128 stands for zero in the data rows.
Here is a table of points, one per row:
[129  82 104 147  30 111 179 135  96 136 123 154  96  93 141 137 103 113
 117  64  79  65 110  98 188 144 145  95 139  85 127 109]
[ 94 147 146 116 179  89 125 162 185 104 102 136 102 119 136 139 151  98
  92 102  95 129 146 103 139 183 155 147 114 205 137 195]
[144 154  62 121  97 166  93 186 183 132  98 186  43 161 169 128 238  66
 134 176 101 151 135 163  86 187  90 146 150 122 204 160]
[159  95 131 121 184 138 101  60  97 120 106 114 106 161 131 147  87  98
 121   8 140 170 128 169 200 115 147 196 141 100 172  76]
[166  79 179  66 136 103 168 142 153  82 143  91  82 109 200 123  79  46
 112  95 131 149 156 118  99 125 172 192  87 161 122 148]
[ 72 191 119 152 189 134 165 139 150 189 175 113  95  99  62 162 185 145
 140  74 100 165 129 115 179 150 165 136 110 123 104 184]
[120  39 150 200 136 120 165 158 156 171 138 150 121 120 131  77 123  92
 191 157 151 149 165 105 213 120 163 138 193 101 139  33]
[133 173  88  54 158 138  87 156 129 183  49 157  66 123  79 111 121  88
  75 218  46 172 105 145  48 127  47 165 128 172  43 162]
[120 153 110 112  55 118 111 121 126 145 116 147 154 131  61 115 155 207
 158 140 123 142 181 130 121 105  63  44  90 174  96 109]
[ 84 173 161 146 109 170 169 110 162 148 101 106 105 190  97 108 186 136
 110 149 141 181 106  98  96 149 160  93 149  91 161 188]
[107 121 183 102 188  92  97  98 100 158  82  94  73 131 212 165 104  70
 121 171 159 122 147 134 140 120  28 222 130 154 192 123]
[ 84 183  72 170 159 119 187 121 151 113  55 199  81 142 123 127 176 126
 190 108 117 150 163 127 198 110 167  94 113  83 147  64]
[156  93 127 175  31 159 169  77 107 111 164 125 120  92 108 175  84 153
  95  57 128  55 140 123 160  27   0 111 107 185 142  99]
[175  82 165 163  91  83  69 111 120 137 181  88 126  86 159 111  90 210
 147 143 172 183 103 105 136 103 204  58 123 211 137 198]
[167 102 127  62 143 155 116 134 145 125 105 153 104 207 128  23 119  95
  51 168 109 172 151  69  28 141 127 175 150 142 170  30]
[153 173 129  52 150 104 166 145 139 127  99 155 214  95 131 141  97 110
  97 130  49 182  35  75  94 142 144 147 123  91  81 205]
[109 119 206 190  63 121  51 134 169 141 224 107 144 136 103 168  86 129
  75 178 107  46  82 194  94 175  98  54 102 170  95 178]
[156 128 160  86 147 117  34  95 112 160 126  58  81 141 109 101  90  40
  87 179 178 160  80 147 109 152  98 179  72  96 100  83]
[122 125  83  98 224 132 128 152 165 101  51 142 108 103  97 188 149 103
  42 112   0  49 180 139  79 208 111 156 173 112 126  83]
[121 107  93 155 130  68  76 181 105 158 147 188 141 146 189 124 192 114
 116 160 132  82  86 115  93 143 123 121 149 131  97 135]
[201 127  99 102 153 131 142 120 137 191  67 121 187 106  95 127 176 152
  91 127   3 130 202 149 156 154 152  60 161 120  70  75]
[175 154 111 160 145 149 154 127 109 104 127 228 195 108 115  85 116 165
 131 122 170 186  85 166  96  75  95 122 125  90  78 218]
[138 158  82 161 121 148  53 104 176 187 190 148 158 109 125 180 168 121
 155 107 158 182 137  99 170 122 140  87 118 113  97 165]
[227 145  67 102 171 154 166 195 102 189 109 222 170 115  42 154 124 125
  84  65 171  75 133 173 165 135 146  92 137 129 128  81]
[127 188 147 140 159  54 179  89 117 160 120 143  87 146  63  78 115 183
 191 137 119 121 112 134 154 105 160 135  87  99 136 140]
[116 231 186 131  84 124 110 114 124  55 231 132  80 203 126 152  82 204
 148 157 143  81 185  85 239 128  44 128 127 157 115  81]
[ 40  66 130 139  58  83 159  90  54  82 176  79 148 118 132 114  33 140
 134 110 122  94 192 184  91 164 119 129 100 150  81  83]
[121 164 144 176 181  62 197  81 193 150 124  94  95  69 147 207 131 118
 164  64 128  98 125 100 121  58 138  72 174  81 150 128]
[ 17 107 111 138  59  75  95  91 126  18 190  59 212 141 162 110 135  91
 145 119 115  28 164  80 206 145  69 146 153 149 106 148]
[ 88  98  99 170  70 178 138  82 133 205 149 172 159 166 110 115  82  69
 153 237  71 146 161 199 115 167 128 159  84  73 176 139]
[ 70 108 119  86 222 115 127 165  92 155  71  66 103  75 131 127 106 119
 101 141  31 130 102 146  81 100  57 171 152 172  52 123]
[177 135  71  88 134 114 119  67  78  69 160 148 150 211 126 103 158  88
 109 132 210 172 137 111 130 125 167 134 179 169 179  49]
[137 124 125 125 155 104  97 175 111 193 130 143 137 193 137 171 188 144
  69 140  69 196 149 140 156 132 136 183 136 139 120 160]
[134 119  76 113 165 150 114 162  66 150  35 123 114 121 167 139 103 147
  79 107  66 105 159 121 149  98 122 118 137  55  74 117]
[122 105 124 124  63  83  85 119  77 135 131 119 144 124  73 116 121 140
 112 207 170 136 103 128 141 117 106  72 147 148  35 196]
[124 105 143 182 135 157 140  79 107  58  72 182 126 135  34 145 153 104
 182  14 151 142 121 133  72  37 110 115 101  90 165 133]
[122 218 161  81 122 104  87 118 143 108 131 205  89 168 158 121 140  84
  64 150  90 145 134 143 141 126 125 168 140 117 169 232]
[131 121 124 113 156 128 185  62  99 100 189 109 103  75  98 183  82 117
 216 149 102  84  29 110 153 124 152 133 127 110 153 106]
[115 223 164  99 200 111 124 172 164 114  85  90 112  58 124 114  99 118
 121 113 104 191  63 209 164 158 129 154  92 150 152 126]
[ 52 141 134  89 102 176 123 152 102 155 132  98  73 164 195 165  71  42
 125 155 144 114 146 211  31 110 120 128 100  98 126 137]
[  9 214 147 185 116  75 143  65  67  79 201  79 146  59 105 103  81  85
 108 195 160 146  91 130 148  83 163 135  89  75 121 198]
[205 164 203 171 129 101 126 133 116  84 146 100 171 177 122 165 197  10
 114 107 150 160  72  97  73 167 163 149 220 145 160 164]
[ 97 123 128 153 173 122 100 143  82  77 153 176 142 186 113 143 155 101
  67 129 164 206 129 108 166 113 202 101  89 127 141 159]
[165  54 126 172  71  96 174 130 156 111 178 108  66 161  57  92 173 102
 174  49 147 136 162 136  22 107 105 137 168  61 157 142]
[112 130 205 149 107 133 130  91  82  12 179 141 196 154  88 182  99 198
 196  88 111  79 136  77 152 125 136 125  99 132  48  52]
[184  82  67 120  37 114 121 166 133 215 123 179 154 137  95  65 130 163
 172 205  55 111 100 202 141 129 172 115 209  89 183 157]
[138 125 160  96 135 168 108 152 145 156  86  91 131 168 153 128 121  72
 129 151  89  89 158 140 128 147 125 193 156  76 107 105]
[ 92 149  95 125 100 152 137 108 136  67 128 238 174 159  97 120 160  80
 134  99 191 144  49 148 144 109 133  90  30 144 110 250]
[ 97  77 128 127  84 124  81 161 151 105 135 134 150 140 147  97  86 149
  97 127 221 108  93 146 169 120  96 162  65 107 141 139]
[122 103 110 132 107 198 140 126 118 101  82 202 101 204 146 111 157  99
  69  88 170 140  78  95 172 125 147 171 135 140 107 135]
[175  66 117 139 110 162 146 164 133 100 123 130  82 160 100 156  80 120
 153 139 212  96 111 147 164 130 143  64  73 106 100  99]
[146 193  91 146 147  54 141 201 114 179 122  50 176 133 159 139 203 153
 156 100 123 158 196  98 165  61 250 130 123 154 134 168]
[167  63 178  95 122 184  80  95  66  87 102 180 114 167 157  87 122 102
  92  87 172  67  82 167 117 171  79 117 184 198 124 105]
[140  64 104  84 164 159 105 100 151 147 155 119 168 136 140  98 165 137
  78 154 104 134 126 164 121 160  79 129 158 117 109 123]
[162 126 155 172 120 169 124  96 111 152 116 126 162  77  77 140 196 199
 144  72 194  96  98  99 119 152 157 115 169 172 154 112]
[176 132  71 105  56 165 183 119 152 151 133  62 120  87 142 121 110 180
 180  97 115  79 209  84 240 116  79  84 123 156  70 104]
[195 153 114 146 138 152 135 107 145 131  50 167 133 109  95 139 120 207
 139 117 194  70 220 122 216  68 159 148 195  92 112  88]
[138 170 134  74 123 219 155 157 104 104 143 140 163 170 186 102 143  79
 128 170 155 186 134 143   2 125  82 147 135 151 204  90]
[ 91 159 204 195 179 123  83 112 110  48 165  93 153 198 145 164  93 186
 214 116 164  78 165 115 229 126 134 125 110 156 120 106]
[ 75 167 140 187  98  83 131 133  84 187 211 121 153 131 108 108 108 172
  89 158 134 141 111 128 111 241 176 113 109 142  97 117]
[188 148 115 119 126 115 188 137 136 164 126 187  90 134 151 164 116 133
 135 108 175 146 170 149 126 101 132 116 133  89 156 206]
[ 57 141 184 143 160  75 141 163 152 108 255  99  28  98 135 108 114 127
 126  97 210 150 124 107 162 111 192  99 132  68 177 121]
[161 117 165 161 118 211 105 141 131 118 143 119 129 172  89  92 148 111
 107  78 166 106  71 143 151 104 188 115  82 152  99 133]
[114 222 129 182 109 113 127 133 141 120 120 138 120  93  94 207 172 200
 130 114 137 128  80 159 141  78 144 147  47  82 193 107]
[201 132  98 202  70 149 131 114 112 197 148 168 135  95 109 156 114 162
 219 144  90 148 103 103  51 147 170  38 123 159 156 135]
[218 151 121 157 149 113 170 170 146  97 137 142  93 114  76 113 189 146
 140 158 153 119 171 139 164 121 161 116 104  41 155 162]
[106  98 196  95 167 118 131  94 144 129  96  63 137 131 136  30  96  88
  45 152 101 170 122 117  97 196 131 182 108  97 154 137]
[117  87 135  92  97  78  84  44 138 151 147  60 101  79 130 194  95 153
  91 158 134  33 106 172 101 228 128  77 154 154  94  12]
[127 154 173 111 159  89  90 170 167 125 172  59 180 128 151 101  68  90
  72 175 100 102 148 155  72 160 113  64  82 171 146 130]
[230  92 114  82 134 196 183 170  64 129  38 176 162  97 171  27 117 144
 115 120  77 118 100 166 100 152 129 160 165 108  80 103]
[129 182 128 105 133 122 150 167 134 167 166 126 159  94  77  84 228 126
 106 105 121 166 128 133  97 134 158 140 129  92 159 149]
[160 151 136  52 153 148 200 111 134 137 113 125  92 148 146 124 115 131
  97 163  93 120 115 117  71 150 139 214 164 236 222  92]
[109 133  76 189 113 119 130 184 143 136 117 125 138  90 147 184  75 153
 170 112 186 125 154  91 159  91 157  84  95 157 136 148]
[ 89 105 146  95 144 134 125 128 118 140 135 177 191 139 141 135 120 185
 108  79 163 150 211 124 211  91 131 107  68  79 149  96]
[ 31  79 136 138 149 109 115 106 145  65 147   3 153 125 201 113 128 185
  57 136 162 130  88 163  99 110 126  97  92 167  68 161]
[ 88  71  84 196  92 176  82 161 117 158 150 176 130  93 132  70  88 173
 156 140 101 120 135  30 138 129 177  87 181 164 171  99]
[160 117 134  88 175 144 191 156 143 134  73 168 155 188 105 117 170 141
 149 100 135 107 102 158 134 161  89 101 112 155 120 161]
[108  99 209  84 187 147 142 135 109   7 150 118  87 139 211 100  89  95
  85 164 176  94 116 130  80 132  98 200 127 100 151  94]
[132  77  98 129 138 140  61 132 132 183 173 115 144  94 128  86  65 167
 198  97 163 151 130  83 178  78 106  59 172 140 214 174]
[ 96 166 153  59 131 110 142 138 125 141 145 106  80 117 137 122 206  99
 141  53 170 164 132 129 150 143 158 137 151  71 186 231]
[125 144  47 100 156 168 113  84  74  36 118  35 101 180  77 164 120 104
 155 193  94 151 147 153 163 132 197 156 228 109 170 118]
[131 130  83 206  49 195  34 123 187 125 115 188 133 114 155 141 118 170
 168 143 150 196 168  92  98 104 116 115 178 115 121 147]
[105 176  56 203  91 172 107 119 136 129 118 147 134  50 115 135 114 163
 200 142 151 190 143 113 177 113 125 124 132 184 133 136]
[ 93 166 126 164 148 131 175 156 126  55 152  89 175  96 145 121  58 207
 166  79 226 110 133  86 155 154  90  96 106 173 145 132]
[ 67 111 162 154 215 109  77 123 181 122 130  55 131 194 118  65 108  89
 114 149 145 126 102 118  75 140 168 223  73 165  90 158]
[130 158  73 134 148 106 178 135 171 167  73 135 152 164 126 119 142 126
 167  72 147 127 161 145 163 148 130  94 138  66 145  82]
[142 139  95 115 154 115 131 101 124 105  94 120 152  62 180 112 148 136
  58 176 106 110 112 121  97 105 100 142  84 125 108 186]
[121 108 154 103  81  98 109 120 164 135  94 178 161 157 165  67 157 204
 133 150 146 113  86 111 114 153  89  97 125 103 102 158]
[108  88 122 151 110 185 107 115  56 169  76 122 111 106 152 151 157 115
 141 136  59   4 125 172 105 173  93  99 132 144  75  35]
Along one direction, these points spread out more than along any other. Take the direction at right angles to it along which they spread out most. Go by this last direction. How far along it is each point below, from 0 to 99? 50 is the average, and the first point above lies past it. One standard deviation of the points above along it is 16.
[153 150 108  74 133 174 144 141 159 213 102 170  96 140 131 107 170  71
  80 162  75 134 115  96  46 134  83 157 184 112 160 103] 72
[164 109 114 170 177 130 172 141 109  91 158 114 110 112 163 135 141 144
 166 147 100 111  81 174  67 108 124 126 164 157  36 122] 47
[168  50  81 103 160 153 160 110 138 205   0 119 142 106 129 166 196 119
 117 154   0  71 219 140  88 211  73 151 152 105  48  69] 75
[109 100 133 113  37 108 143 105 162 126  86 146 104  98 142 146 169 130
 175  70 165 200 179 119 197  88 144 136 134 111 114 151] 60
[ 73 141 138  48 170 112 151 121 181 152 168 140  85  84  78 109 183 108
 113 157 161 164 160 162  56  98 153 178 141 140 114 187] 52
[178 132 112 139 146 107 158 124 158 207  79 133 169 155  72 171 132 130
 105 111 108 153  66 167 139 172 112 139 124 148 104  75] 65
[106 149 135 112 141  68  88 106 190 125 205  91 161 126 200  89 114 132
  88 150 142 138  67 175  79 144 110 168  47 132  97 165] 25
[ 47  96 161 100 170   3  95  84 133  57 102  20  78 104 150 135 144  76
  86 151 129 116 151 127  96  74  93 194 116 166  71 133] 15
[101 189 150 120 153  82 152 205  65 128 149 124  66 173 165 156 102 147
 142 136 199 165 145  84 106 156 101 164  17  74 198 139] 40
[182  84 145  62 181 119 124 123 103 104  91  85 167  71 205 154 196  64
 151 102   0  20 144 147  84 113  87 150 128 118  87  77] 50
[107 101 210 171 136 205  98 144 171 176 196 154 146  78 100 147  46 187
 149 200 129 190  79  29  75  54 152  61 128 186 188 155] 43
[171 159 142  99  13 131 105 112 160  87 114 171 150  81 118 150  45 129
 184  97 136 189 109  82 147  66 180 107 145 182 175 164] 55
[116   1 106 117  33 158 180 132 100  93 156  85 130 170 127 187 137 141
 168 116  90  89 125 128 181 132 146 100 168 113 119   0] 45
[177 107 111 170 107 165 101 165  96 161 126 133 163  92 139 194  78 180
 231 148 135 113 175  41 166 117 104 144 160 117 146  41] 57
